Where one turn sends some rows of the set: a few examples, then the rows asked
Riv: [  6  11   8   8  -6  -2   0  17 -10   7   6   2]
Safi: [  3  -5   0  -4 -12 -14 -10  -3  -1   2  12  -8]
mar: [  1   0  -5   0  12 -12  -7   2   3   4  -8 -12]
tisor: [  6   4  13   6   9 -11   5   8  -8  10   1 -11]
Nese: [  8  -6  -7   3 -14  -9  -3   4   3  -4   4 -10]
Gema: [  4  10   1  -5  11 -12  -3   2  -8  11   2 -20]
sogu: [ -5   8 -11  -2  -2   2 -15   7  -3   4  -3   1]
Tufo: [  7   3   4  -6   1   3   5   5  -3  -9  -7 -12]
kez: [ -6   8   9 -11   0  -6 -17  -4  -9   6   9 -10]
nife: [ 3  1  2 -9  6  0  2  4 -5 -5 -4  6]
Kug: [  5   0   9  -4   8 -15  -3  -1  -2   0   0 -19]
deki: [  9   2  -2   6  -1 -13  -9  17   3  -4   0   3]
Far: [ 11  10   5  -7   8  -3  10   7 -11  -1   0  -9]
tobi: [  3  20  -6   0  -6   2  -9  15 -10   6   6  -7]
Mufa: [  6  -7   1  -7 -10  -5   2  -4  -2  -5   8  -5]
Tem: [  1  16   6  -5   2 -11 -13   6 -10  12  14  -8]
Tof: [ 10   7   7   1 -11  -4  -6  17  -2 -10   4  -2]
fote: [15 13  1  4 -2 -6  2 21 -5 -3  2 -8]
mov: [ -5  10  10  -2   5  -3  -3   0 -14  17   5  -6]
Femon: [ -2   2   5  -8   5 -15 -15   3  -5   5   9   6]
Pabu: [  2  -6  -7  -5  -7  -7  -4  -7   0   1   3 -15]
dinep: [ 5  9  4  7  1  4  9 11 -8  7 -6 -8]
nufit: [  0  -2  -8  -4 -15   0  -7  -2  -3  -2   7  -4]
tir: [ -3  13   1  10  -2  -4 -11  12  -8  16   4  -9]
vonam: [ -3  12  -5   3 -10  -1 -20  10  -2   2   3 -11]

Safi goes to Nese
Riv goes to tisor
Tem goes to fote
Where do these go?
sogu goes to nife
Tof goes to Kug

Where one turn sends some rows of the set: a few examples, then the rows asked
dani: [-10  -4 -14  -7   0  10   0 -14   5   5  -5  -3  -7  -9   5  12   0  -6
   0  -4  -6  -1   3  -8]
Bogi: [  7   7   1  -8 -10   2   6  10   1   7  -4  -2  -3  11  -2   2   1  -4
   0  -3  11  17   4  -9]
tuvon: [  6  -1   2  -8   8   9  -7  11  -2  -3   5   3  -1 -11  14  -7  -3   5
  -1  -1  -6  -7  10  -1]
sanu: [ -1  17  -3  -2   5  -4  -6  -8   9   1  -1   0  10  -8  -1 -12  11  -2
  -4   1   1   5  -2   8]
Guzar: [  2   1 -13   5  13  -6   3   2  -7  -1  -2   2   2  -1   7  -2   2 -10
  -4   5  -6 -11   0   4]
giku: [  0   0 -14  -7 -11   0   4   6   4  13 -13   5   2   0   5  -9  -8   5
  -6   1  -4   2   7  -2]
Beb: [  5   0  -2  -3  -1   7   8   0   0   3  19   3  -8  -3   2  -2  12  12
 -11  -6   3   8   9   2]
Lukep: [ -6  -5   1  -3  17  -3  -1  -2  12  -8  -2  -2  -4 -11   7   0   6  10
   4 -12  -8   8   2 -10]
safor: [  3 -11  -1   2  -1  -1   6  -4   8  -8  -7  -3 -10   0  -2  10  13  -4
   0   7  12   0 -10  -4]
lov: [  4  -9  -1   5  -4   2   2   0   9 -13  -6   2  -3  -4  -4  12  16  -2
  10  -2  13   1  -6   2]
savus: [ -2   2  10   4   4   5  -3   2  -1  -9  -1   2 -13  -4  12   8   0  -1
   9  -3  13   3   3  -6]
nev: [ -4  -7   3  -6  -8   7   1  -4  11   7   5   0  -1 -16   5  -3   0  -6
  -3 -13   3   1  17 -10]
samud: [15  8 -5 -3 -9 -1  3 18  0  4  1 -4 -1  6 -7  1 -5 -2  1  0  5  8  7 -4]
vodak: [  2  -1 -19   3   8  -6   2   5  -6   2  -6   9  -5   4   4   2   7 -11
   1   8   0  -5   1   5]
tuko: [  6  -1  -3  -6  -1   4  -4  -4  -9   1   5  10   9  -1   2  -1   4   5
  -2   7   8 -11  -6   7]
Pel: [  3  -9  -7  -3   8   5 -11  -6  16   3   4 -11   8  -2  -4  -2   9   7
  -7  -4  -5   3  -6   2]
kemo: [ -2 -10 -10  -8   5   7  -6 -15  13   6  -4  -8   4  -8   2   3   8   6
  -3  -6  -9  -1  -4   2]
bubo: [ 11   3 -16  -4   1   0   3  13  -2  -9  -4   3  -6   2   4  11  -6  -9
  -2  -6   5  -2  -2 -12]
kad: [ -2   0  -4   7   2  -4   4   7   0  -2   1 -16 -12  -5   8   0   4  -5
  -7  -1  12   4 -11   7]
kugu: [ 9 -6 -1 -7 -1 10  2 -3 -7  2 12  9  2 -1  4 -2  7  6 -7  7  7 -3  4  9]
Tafi: [  5   2  -6   2  -8   5  -1   5  10 -14  -1   8   2 -12  -7  -1   8  -1
  15  -8   7  -4   4   1]
kan: [ -6  -9   3  -4  -5   1   0  -1  -4   2   9  13  -2  -7  -3  -1   3  -2
   2 -14   4   7  18  -7]
kugo: [  1 -11  -2  -7  -7   1   6   4   3  -5  -1   6  -2 -16   2   3   5  -4
   0 -23   3  -1  10 -12]
Fidim: [  0  14  -3   3  -8  -6   5  -4  10  -1 -12  -3   7   3  -3   6  -8   0
   3 -13   1   5  -3  -8]
rut: [  2   1  -8  -1   0   0   7   6  10   1   2 -17  -9   0   9   2   7  -5
  -6 -10   8   7 -15   6]
tupu: [ -1   8  -5  -6   1 -11  -8   2   1  -1   3  12  -3  -1  -9 -13   0   7
   1   4  -8   5   7  -1]
nefa: [ -6  12   1   2  -4  -3   3  -2  21   6   5 -12  -1  -8   9   4  -1   3
  -8  -4   3   6  -4  -9]
gasa: [  1  12  -4  -1  15  -9  -7  -5   5  -2   0 -10   6 -10  -5 -11  12  -3
   2  -3   3   7  -5   3]
nem: [  2   9  -3   4  -5  -5   5   2  16   2 -12   3  12   5  -2   0   5   5
   0 -16  -5   8   2  -9]
mezom: [  0   4 -13  -5  -3  -8   9   0   5   9  -9   2   0  -5   0  -6  -6   9
 -13   4  -7  10   8  -5]

Tafi goes to Beb
Guzar goes to gasa
Where do these go?
mezom goes to Fidim
savus goes to tuvon
lov goes to kugu
tuko goes to Pel
rut goes to vodak
kugo goes to kan
giku goes to nem
bubo goes to tupu

Where one turn sends some rows of the set: a few examples, then the rows asked
Kuf: [-14   1  -3   4   4  -1  -6  -1   8   9 -13  -8  -3 -12   9]
sibog: [-21  15   2  -7   4   4  -6  -2   1   1   0  -3   8  -3  -1]
Led: [-17   2   2   0  19   4   9  -7   6   9  10   1   2  -1   1]
gokop: [-10   2   6  12   5   3  -6   5  10   4   1  -6   9 -14   4]
Mal: [ -9  -9  -7   5   7  -4  -2   7 -12  -7   3  -8   1   4  11]
Pefi: [-8  5  6  5 -5 10  4  6 -5 -9  1 -3  9  4  0]
neli: [ -6   3 -14  -6  -5   2   1   5   5  -8   0   0  -7  -8  -2]
zop: [-2  8 -4  4 -6 -4  8 -9  0  4 -7 -8 -4  4 14]
Bes: [-18  -6   0   2   6   2   7 -11   6   5  -2 -15   6   4  -3]
Rasu: [ -6   4  -3   6  -3  -2   7   3  -5 -17  10  -9  -2   3   3]
zas: [-10   4  -8  -1  16   1 -14   0  -9 -10  -3  -3  -1  -3   2]
leze: [  3   6   3   4  -4  -9  12  -3  -1   2   5  -6   4  -1 -13]
bagom: [ -5   0   4   7   7 -13  -7   9  -7   5  11   2  -2   0   2]
Gade: [ -6  -1  -3  -6   4  -1  15 -15  -4   5  -4   7   4  -8   5]
gizif: [  4   0  -6  -1   6  -9   0  -6  -2   2 -12  -5  -5 -15  -3]
lagun: [ -3  -4   7   2   0  -3   5  -2  -4  -8  -3 -12  -5  -1 -16]
viz: [ -4  -9 -11  -4   1  -1   2   3  -9  -7  -3  -8   4  -6 -10]
ganud: [ -6  -4   2  -9   4  -2  -8  12 -11   2   7  -6   2  -2   1]
siz: [-11   1  -1   7  13  -5  13 -10   1  -2  -2  -9   5  -8  17]
mobaf: [ -6  -4   5  10   4   5  -4  -3   0   6 -14   2   7   3   9]
pege: [  1   3  -2   2   5   7   7  -8  -7  -3 -10   9  -6   2  -8]
Fime: [  5   3   4   0   7  -2  -2   0   6   4  -1  -7   3 -18   8]
tatuf: [-8 10 -1 -5  9 -2  9 -3  9  0 14  7 -3 -6 -4]
kof: [-6 -6 -7 12 14 -8  3 -1 -3  4  8 11 -1  0  7]
vide: [-11   6  -4   6  16  -5   3 -16  -2  -4  -4   8   9   1  -6]
bubol: [-18  -4  -3  -2   9   7   8   4   1  -6   0 -10 -10   5  -7]
Buk: [-19  -6  -8   8   6   3   2  -1   9  11   1   8   4  -6  -1]
vitu: [-13   2  -1   4   2  -9   2  -1 -12   1  -3  -6 -19   0   2]
famok: [-13  13 -10   4   8 -12   5  -1   1  -9   1  -4  -7   3  11]
Fozu: [-12   6  -9  14   5  -8   7  -3  -9  -7   1   4  -6  -5 -11]
Sabu: [-10   1   1  15   4  -6  -4   7   4   5  10   7   7  -7  -6]
kif: [-22   0  -5  14  11   3   7  -2  -2 -10  -2  -8   8  -6  -2]
Vuk: [-10   1 -11   6  -2  -9   6   0   3   9   2  -2  16   4   2]
tefe: [-3  3 13  6 15  4  3  0  0 -7  6 -2 -8  0 10]
bek: [  2 -10   3   3   6   1   6  -2   9   4  -4  -3 -13  -5  -2]
Doto: [ -7  -4  -7   4  21 -14   1  -4  -1   4   8  -9   2   1  -4]
gunu: [ -7   7  -1   9  15   5   3  -5  -6 -10  10   7   4   1   9]
tef: [-17  13   0  -6   1  -5   6  -4   7  14  -4  -4   1  -3   5]
Div: [ -5  11   8  -1   0  -6  -2  -7  -5   4 -16  -1  -1  -4  -5]
mor: [  4  -1  -1 -13   3   1  -1   4  -4   2   3  -1   7 -13  -3]
til: [ -5   9  13   2  12  -9  -5  -8  -4   6  -3 -14  -2  -1  -1]
nono: [-19  -6   0  -9  -1   6   4  -5 -10   6  -7  -2  -5  -1  -1]

Fozu goes to kif
tefe goes to tatuf
Where do these go?
neli goes to zas
pege goes to bubol
Fime goes to mor
Mal goes to kof
gunu goes to Led

Where one turn sends some rows of the set: a few examples, then the rows asked
lut: [  2   7  19 -17  -4 -11 -12  15 -27   5  -1  15  -8 -13 -10   6 -18  -4
  -9 -24   7   6   3  -8   0 -13  13 -12   6   7 -25  -3 -10   3 -11  -7
  -1  -5   5  -2  -5 -13]
kesa: [  3  -3  14 -15  -6 -10   8   8 -23  -2   5  18   8  -7  13   0 -16   7
  -3 -14   9  21  -2  -1 -20 -17  14 -19 -10   7 -22   3  -9   0  -5 -11
 -12 -10   3  20  -1 -11]
Vip: [  7   9  10 -11  -9 -14   4  -5 -13 -13   0   1   5 -14  18  11  -4   8
   7 -16  14   5   1  -4 -21 -25   0  -7  -7  19  -2  -1  -6  12  -5  -1
  -8  -9 -10   8  -3  -9]
pofad: [ -6  -3  11 -16   5  -4   6  11 -18 -15  -2  22   2 -12  15   4 -12  -7
  -8 -23   6  -4 -10  -9 -15 -21   1 -13 -10  13 -10   1 -11  -3 -16  -6
  -8 -10   7   7   7  -7]
Geli: [ -3  10  21 -14  -7 -17 -10  19 -11 -15  -5  11  19   0 -10  -3 -15  -8
  -3 -16  -3  11  11 -10  -1 -15   6  -9  -5   5  -8  10  -3  -5 -16 -12
  -1  -9  -6  -1  -6  -4]
nutom: [  0   7  14 -12   1 -20  -9  13 -16  -1  -4  -1   9 -12 -23   7 -11   4
 -10 -24   6  13   9  -8 -12 -18  10  -9   5  -4  -4  -6 -18   9  -2  -5
   3 -12   0  16 -14 -11]
badip: [  1   2   8 -20   6 -17  -1   2 -15   3 -12   1  11 -12   4  -7   0  -5
  -8 -22  -4  16   0  -3   2 -21   0   7   3  12  -6  -8  -8  17  -4  -8
  -6 -10  -1  10  -5  -7]
nusa: [  9  -2  23 -14   2  -6  -4   5 -31   0   5   6  -3  -6  10   7 -16  -4
  -1 -17   6  -5  -1   2 -13 -18  -4  -8  -9  12 -13  11  -5   8 -21   3
  -7  -1   0   0   9 -14]
zugen: [ -1   7  15 -15   0 -20 -10  16 -20   4  -7   1   8 -11 -21   6 -12   7
 -11 -23   2  11   6  -9 -15 -21  13 -10   6  -1  -6  -5 -17   9  -3  -7
   2 -13   2  14 -14  -8]
Fet: [  0  -1  15 -17 -13 -14 -10  19 -27 -10  -9  11   3 -10   5   6 -21   0
   8  -4  19   6   4 -14 -14 -15  -2 -15  -2  -3  -3   3  -2   4  -8 -13
 -11  -8   1  -2 -14 -13]
mugag: [  3   1   7 -17   7 -17  -2   0 -12   2 -10   1  10 -11   7  -2   6  -6
  -7 -22  -2  17   0  -5   1 -23  -2   6   4   8  -3 -10 -11  13  -5 -10
  -5  -9   0  10  -6  -7]
vakav: [ -2  -8  15  -3 -11 -26   3   7 -20 -10   0   7   8   4 -12   2 -22   5
  -4 -13   9  14   3  -4  -1 -13  13 -12   0  10 -11   3 -10   2 -18 -18
   2   0  -7   5 -11  -5]
teked: [  4   8   3  -9  -4  -2  -6  -2 -14   5  -3   8   3 -17   1   5   5  -4
  -3 -13   1   2  -3  -4  -6 -27 -11   2  -2   2   6  -3 -16  -6 -16  -2
  -3  -5  -1   9  -1 -13]
zatep: [  4   2  27  -4  -7 -13 -10   5 -33  -3   9  11  -4  -5   4   3 -18  -4
  -4 -22  13  -1   2  -3 -16 -10  14 -13   1   8 -23   5   0   2 -18  -3
   1  -5   2   4  -2 -15]
rila: [ -3  -4  16  -5 -11 -24   0   9 -15 -14  -3  14   9   6 -13   1 -20   2
  -2 -12   2  13   7  -9  -1 -12   9 -12  -4  12 -12   8  -6  -2 -17 -16
   1  -2  -7   1  -5  -4]
Runo: [  8   7  12 -12  -9 -12   3  -9 -13 -17  -1   6   2 -13  16  11  -1  10
   7 -13  12   4   1  -7 -21 -21   2 -10  -6  17  -1  -1  -7   8  -7  -7
 -12 -10  -7   8  -7 -16]
Mened: [  3   7  17 -22   3 -13  -5  11 -18  10   3   2  -6 -16  13   1 -13  -3
  -6 -30   3   0  -2   6  -9 -24  -4  -9 -10  13  -9  -1   0   9  -6   3
 -12  -2   2   7   4 -18]
tes: [ -4  14   9 -10 -20 -22 -10   8  -9  -7   2   6   2 -19 -11   1 -12 -11
 -11 -24   2  14  12   1  -3 -17  -3  -6  -2   5   2  -4 -11   8  -4   5
   2  -5  -4  16  -4 -16]
Lurur: [ -4  10  10 -10 -12 -21 -11  12  -9  -3   2   2   5 -17 -19   4 -12  -5
  -9 -23   6  14  12  -5  -7 -15   0  -9  -2   1   3  -4 -11  10  -6   2
   7  -9  -4  21  -8 -17]
tefut: [  3   4   5  -7   3  -7  -7  -3 -11   4  -7   3   4 -14   3   3   8  -5
  -4 -17   1  11  -2  -4   1 -27 -10   7  -1   4   2  -5 -14   0 -16  -8
  -5  -7  -1   8  -6 -14]
Rutip: [  7   1  13  -8 -11 -12   3  11 -23  -9   9   5   1 -23   3  -7  -8  -7
 -18 -24   7   8  -3   1 -12 -25  -2  -8   1  12 -12  -8 -18  13  -9   9
  -7 -10   6  18  -8  -1]
Bepu: [  6   8  16 -10 -12 -12   2  -8 -14 -13   0  10   4 -15  16  11  -1   9
   6 -11  13   5   2  -5 -25 -21   0  -7  -8  17  -3  -1  -3   6  -8  -8
 -11 -10  -6   9  -7 -16]
dilo: [  3  -1   6 -13   5  -3   9   6 -26  -4  -5  16  -1 -16   9  -5  -7  -2
  -6 -14  12   7 -11  -1 -18 -18   0  -9  -4   6 -15  -3 -22  -4 -15  -1
  -3 -12   5  12   3   1]
nit: [  8  -1  26 -12  -2 -22  -4  15 -12  -8   4  10  13  -8   0  -6 -13  -7
 -22 -24  -3  12   0  -7 -12 -30   7   2  -9   4 -18   5 -18   5 -14   2
  -5  -6  -2   8  -7  -1]
dom: [ -5   3  19 -12 -10 -21  -6  14 -11 -16  -4  15  14   2 -13  -2 -19  -4
  -4 -14   3  13  10  -9  -2 -14   6  -9  -4  14  -9  10  -4  -5 -19 -15
   0  -6  -8   1  -6  -5]
tiv: [ -6   3  18  -8 -11 -22  -2  17 -11 -16  -6  10  14   4 -11   3 -18  -2
  -4 -15   0  14   9  -9   0 -12   7 -12  -3  12  -8   8  -4  -3 -19 -17
   0  -4  -6   1  -4  -3]
didu: [  5   4   3 -17  -5 -16   4   2 -16  -8  -3  -9   5 -18  16   7 -15   6
   7 -21   9   3   1   3 -21 -26   1  -3  -7  13  -3  -1 -11  13 -10   0
  -6  -8 -10  10   1  -2]
Kifer: [  2   5   4 -10   2  -5  -8  -1 -11   3  -6   9   5 -15   1   2  10  -5
  -7 -14   2   7  -1  -2  -3 -24 -11   8  -2   6   3  -2 -15  -1 -13  -7
  -7  -6   0   7  -3 -14]
tiz: [  7   4   5 -16  -7 -15   7   0 -13 -11  -3  -7   7 -17  18  11 -11   9
   7 -19  10   4   1   0 -20 -25   0  -7  -7  15   0  -4 -10  12  -8  -2
  -5 -10  -8   9  -1  -3]
vuz: [  3   7   4 -11   8  -9  -6   0 -11   2 -10   6   7 -11   2   0   8  -7
  -8 -20   0  14  -1  -6   3 -26  -8   8   0   6   0  -4 -12   8  -9  -8
  -6  -6   1   6  -5 -10]
fuzil: [ -6   0  21 -13  -7  -8   5  14 -20  -5  10  19   9 -11   3   9 -25  -8
   1 -18  18  13  -3  -3 -14 -15   3 -21 -17  10 -19   1  -2   4 -11  -5
  -6  -2   4  21  -2 -16]
kodam: [ -1  -8  17  -2 -12 -27   4   3 -25  -7  -1   8   5   2 -10   2 -21   7
  -4 -12  10  10   1  -2  -3 -12  16 -10   0  10 -12   4 -13   3 -15 -15
   2   2  -5   4 -12  -4]
supi: [ -7  12  11 -10 -15 -19 -12  12 -10  -3   3   4   5 -18 -19   2 -13  -6
 -10 -24   8  15  14  -2  -8 -18  -2  -7   0   3   2  -3 -13   5  -3   2
   1  -8  -3  20  -8 -18]
zin: [ -6  -3  17  -3   4  -7  -8  23 -18  -1   5  13   9 -13  -2  10 -17  -8
 -15 -16  12  12  -1  -1  -1 -14   6 -10  -9  -8 -19   9 -17   0 -13  -2
 -10  -4  -1   3  -5 -19]
tegi: [  4  -8  13  -8   3 -16  -9   8 -36 -13  -2  -1   9 -10  14   2 -22   3
   6  -9   5  10  -2  -9 -17 -11  -3 -14  -7   6   3   7  -9  -1 -13 -13
   3  -2   9  11  -6  -7]
voto: [  7  -6  13  -8   4 -14 -10   4 -39 -10   0  -1   9 -11  13  -1 -20   3
   5  -8   2   8  -1  -5 -16 -12   2 -12  -7   8   1  10 -10   0 -14 -11
   2   2  10  14  -6  -6]
Novad: [  8  -8  14 -18  -3 -14  -3  24 -18   0   0  10  11 -11   3   2 -29   5
 -15 -11  11  13   1  -3  -6 -14   9  -6 -13  -8 -16   8 -14   8  -4  -2
 -12  -5   6   6 -11 -11]
buzag: [  5   9  17  -7 -10  -9   5 -10 -18 -14  -3  14   3 -11  13   6   0   9
   2  -9   7   6  -2  -6 -22 -19   1 -12  -7  13  -2  -1   2   3  -9 -13
 -12  -7  -4   7  -8 -22]
Tupep: [  2  -5  12  -6  -2 -14 -13  15 -34 -11  -6   2   5 -12  13   3 -21   1
  10  -5  10   7  -2 -13 -17 -11  -5 -15  -5   4   3   6  -5  -3  -9 -11
  -3  -5  10   4  -9  -9]
dore: [  0  -4  16 -12  -9 -13 -14  19 -30 -11  -8   9   5 -14  10   4 -22   2
   7  -5  15   6   3 -15 -15 -10  -5 -13  -3   3   2   6  -3  -1 -10 -14
  -9  -9   7   0 -13 -11]
gem: [  6   0  23 -10   2 -21  -9   7  -4  -7  10  21   7 -14  -2   6  -1 -14
 -13 -21   2   7   1  -6  -9 -26  12  -7 -10   7 -21  -1 -15   7  -8   3
  -7  -8  -2   7  -9 -16]
buf: [ -4  10  11  -8  -8 -20 -11  14 -12  -1   0   3   5 -15 -23   5 -14   1
  -9 -27   8  13  13  -9 -10 -19   4  -9   2  -3  -1  -4 -12   9  -1  -1
   3 -11  -2  19 -11 -15]
lan: [  2  -2  21  -8  -7  -8   2   9 -16  -3   2  11   0 -29  10   5 -12 -10
  -7 -26   8   1   0 -11  -5 -27  -2  -9  -2   8 -10 -10 -16   6  -4   9
 -14 -16  10   6  -7 -11]
peba: [  1  -4  17 -12  -6 -16 -11  17 -29 -10  -9   5   5 -10  11   5 -22  -1
  12  -6  16   7   1 -17 -14 -10  -4 -14  -4   2   5   3  -4  -1 -10 -13
  -7  -7  10   3 -13  -9]
lumif: [ -1  12  22 -29   4 -12  -4  10 -14  10   1  12  -2 -14  -1  -1  -9  -1
 -10 -31   0   4   2  -9   0 -19  10  -7  -1  12 -17  -1  -8   4  -3   1
  -4  -7  -7   5   4 -14]

dilo goes to Novad
tiv goes to tefut
nusa goes to lut
Where do these go?
mugag goes to tegi
dom goes to Kifer
rila goes to vuz
gem goes to pofad
teked goes to Fet
didu goes to kodam

